One vector is turned by the same rotation once a tick. Each row is the vector after some number of ticks, and that number follows the row.
The counts run from 0 to 659.
[147 170 140 122  99 128 130 107 137 141 153 108 172 167 132 119 161 131
  82 113 199 138 118 114  97 140  99 130 162 137 191 101 160 129 106 127
 143 108 122 136 102]  59
[133 116 161 115 102 116 143 137 125 161 149  69  95  88 189  82 116  99
 114  77 134 110 145 108  79 110  96 124 131 102 142 108 127 107 143 134
 155 173 128 145 134]  537
[117 125 133 124 111 175  74 117 144 108 156 114 111 109  96  76  62 142
 137 187 108  69 122 134 120 111 143 166 111 123 153 140 144 135 121 122
 136 141 101 129  81]  564
[127 142 137 127  97 164  68 129 136 122 101  93 121 104 103 116  85 151
 139 157 158 114 133 120  99 100 112 186 108  98 171 158 103 133  95 141
 133 113  98 165 124]  38
[ 97 125  99 160 131 147 104 136 139 133 121 125 130 117 146  56 112 115
 119 126 122 142 133 100  87 159  77  88  95 147 125 114 136 118 166 120
 114 156 126 149  63]  507
[154 103 142 133 133 158 119  71 143 100 127 131  77 127 111 100  75 118
 140 173  97 101 105 143 112 137 133 108 135  77 156 107  75 102 157 119
 159 129 119 174 120]  377
[134 117 135 101 123 177  94 117 124 110 155 125 132 117 117  90 139 122
 111 118 140 160 106 174 110 164  74 142 127 163 176  73 122 139 154 145
 158 125  92 103  88]  240
[126 154 131 127 112 156 122 133 119 129 115 123 167 150 132 168 108 141
 102 156 182 124 124 102  98 138 103 159 111  84 153 149 126 126 131 123
 107  65 147 182  84]  404
[144 131 160 135 152 141 113 133 138 107 103  67 157 128 148  89  78 122
 125 152 154  73 107 118  67 103 132 145 157 125 115 147 137 118 124 124
 101 114 141 162 110]  118
[178 128 157 102 145 136 112 116 126 161 131 111  85 144 145 126 107  76
 155 155 116 105  99 140  95 118 149 111 144  85 156  96  74  97 131 164
 108 115 143 174  92]  631
[135 142 115 151 136 154 132 117 107 131 136  92 137 136 163 180 131 119
 132  55 181 142 149 153  91 128 111 106 172  90 147 151 160 142 140 150
 103 110 156 111 120]  343
[168  84 150 116 127 132 175 132 156 129 147 120 134 101 152  88  76  93
 114 126 144  82 133 155  62 122 125 122 173 139 143  96 112 104 137 126
 165  96 131 130  97]  104
[103 127 131 134 132 153  70  96 171 119 131 140 133 141  93 101 104 129
 117 158 155  96 119  96 119 136 136  98  91 133 147 176 125 153 127 146
  76 163  91 147  61]  490
[135 111 107 117 160 144 154 117 113 123 163 125 155 133 161  91 113  76
 119  90 123 136 124 121  85 173 104  64 132 104 120 116 100 116 194 140
 123 125 147 134  90]  432
[140 121  76 162 140 169 109 104 128 112 115 126 104 163 103 103  92 126
 135 135 134 117 105 122 118 115  83  69 120  91 143 173 115 107 143 141
 102 130 147 132  75]  588
[139  75 134  99 124 153 123 128 121 115 163 116 117  88 129  91 109 129
 133 104 195  90 153 165 100 104  95 106 149 168 141  74 112 142  85 128
 133 153 130 130 109]  29
[117 102 119 116  97 121 168 109 159 154 180 145 142  94 163 115 114  93
 110  94 171  73 175 132  86 127 137 113 148 125 160  75 108 108 138 117
 138 112 135 144 112]  276
[127 103 129 129 145 131  93 108 118 131 122  70 173 138 125  68  99 118
  92 166 149 107 115 143  90  97  74 118 139 132 139  75 147 135 116 102
 100 124 119 117  96]  43
[165 136 166 146 151 154  96 127  87 168 101  99  86  82 156 122  98 102
 148 126 119 142 123 146 109 110  94 131 177  99 154  77 114 109 127 136
 153  97 109 114 109]  98
[108 150 142 178 121 150 134 113 122 140 123  74 145 127 158 148 149 147
  80  75 187 150 126  91 100 142 120  93 139 113 133 119 192 139 123 126
 120 125 122 104 106]  597
[103 164 140 127 113 161  82  94 144 172 162 157 163 153 141 124 144 136
 102 148 156 145 134  87 112 165 154 120 128 121 174 120 129 126 153 129
 120 118  96 101  70]  504
[139 130  99 108 130 135  96 151 137 138 120  93 100 173 122 109 121 130
 120 174 126 142 124 151  94 164  77 146 115 118 196 129 142 132 135 154
 130 139 137 184  68]  322
[129 121 140 158 129 167 145 127 167  97 119 131 118 115 141 146 130 124
  97  65 184 131 162 134  98 204 149 105 115 149 148 129 152 118 156 154
 133 102  85 138  87]  164
[161 176 155 157 114 142 135 133 136 159 141  94 138 141 166 149 130 103
 136 105 170 128 127 113  97 124 179  97 164 115 129 146 129 126 107 169
 120  71 136 151  76]  615
[120 139 146 109 131 177  92 131 132 109 157 182 137  98 104 146  66 189
 140 135 189 110 136  83 133 139 141 120 113 116 138 156  90 157 111 131
 129 114 127 130  67]  219
[153 156 115 135 129 140  87 124 121 170 130 129 147 170 130  76 123 132
 106 156 149 154 111 112 110 138  99  83 149 117 169  91 106  94 110 132
 142  89 119 121  60]  61
[ 92 164 118 139 123 135 129 106 115 155 126 110 114  86 145 137 117  94
 119  98  89 118 129 147  82 112  89 161 127  62 182 140 145 144 144 146
  87 143 115 167 146]  267
[116 151 132 167 128 162  92  96 128 157 103  64 111 154 109 137 127 119
 101 154 118 163  96 113 122 120 118 132 109  63 148 129 181 131 142 156
 103 126 102 102  94]  595
[147 110 127 121 134 141  90 120 120 106  74 102 129 126 149  97  97 150
 132 126 173 115 160 124  91 120  64 128 133 105 159 119  67 102 133 103
 131 121 133 170 147]  36
[129 109 119 150 128 147 159 113 168 155 122 114 124 118 162 169 126 117
 132 108 176 134 146 149  64 149 171  96 173 138 153 139 143 146 144 153
 127 108 145 135  80]  89
[124 125 155 145 123 163 152  85 129 154 137 154  69  77 139 100 118 112
 119  89 102 127  88 143 109 124 103  96 150 117 160  97 157 117 145 132
 163 146 106  72  86]  85
[ 96 138 117 156 124 141 157 102 131 136 157  58 126 135 133 177 142  93
 109  84 128 157 116 108  97 145 134  86 120  71 128 131 147 167 140 155
 114 148 137 160  91]  169
[ 93 133 138 136 110 163 120  75 121 100 157 107 204 120 109 138 126 148
  90 132 169 100 108 115  99 110 104 158 149 111 137 118 139 177 128  89
 102 112 120 128 106]  485
[150 125 130 123 144 119 176  96 114 104 165 126 110 116 140 130 101  90
 120  42 137  96 134 161 119 131  77  81 176  96 156 101 139 137 144 137
 134 151 123 124 121]  357
[143 131 137 150 119 141 141 124  95 127 128  82 124 129 168 140 160  84
 124  47 172 164 136 128 106 144  98  89 156 112 124  89 105 127 133 159
 123 103 129 157 109]  171
[122 116 151  90 123 166 114 106 123 101 166 185 124 113 109 143  84 174
 131 111 183 101 138  72 130 148 110 115 101  98 137 145  96 141 136 103
 152 151 125 122  94]  220
[110 114 157 163 109 154 120  89 128  84 131  73 103 129 158 151 118 138
 139 109 168  96 145 112  82 142 164 134 134 111 129 114 149 137 127 100
 109 155 129 195 138]  380
[128 142 181 139 105 149 150  87 140 135 134 116  75 115 123 153 142 114
 112  62 131 152 100 112 123 143 119 109 141  99 164 128 155 141 147 144
 172 165  91 108  97]  610
[137 126 136 115 141 116 150 129 114 124 106 122 131 150 114 100 115 142
  89 129 149 103  75  93  93 118  47 103 105  79 161 135 129 121 121 131
  97 119 171 174  96]  402
[182 147 170  87 139 115 100 124  97 143 142 110 103 120 123  98 109 126
 140 143 130 108 109 139 116  87  87 110 176 107 179  93  95 123  77 133
 158 133 117 152 106]  556
[114 136  98 143 139 144 125 117 116 141 152  76 105 141 131 150 111  99
 135 107  93 149 104 157  95 108  88  98 134  51 149 153 149 158 144 168
  94 145 155 116  91]  341
[123 125 128 140 129 147 139 124 134 109 144 121 145 155 139 164 126 127
 110  81 188 135 118  93  99 158 114  80 109 107 120 193 126 154 145 149
  94 135 155 155  72]  417
[143 123 170 147 113 127 137 115 141 105 110  77  82  97 157  79  95  99
 117  92 114  92 123  91  80 119 122 100 117  82 152 121 120  74 147 133
 153 149 109 149 161]  364
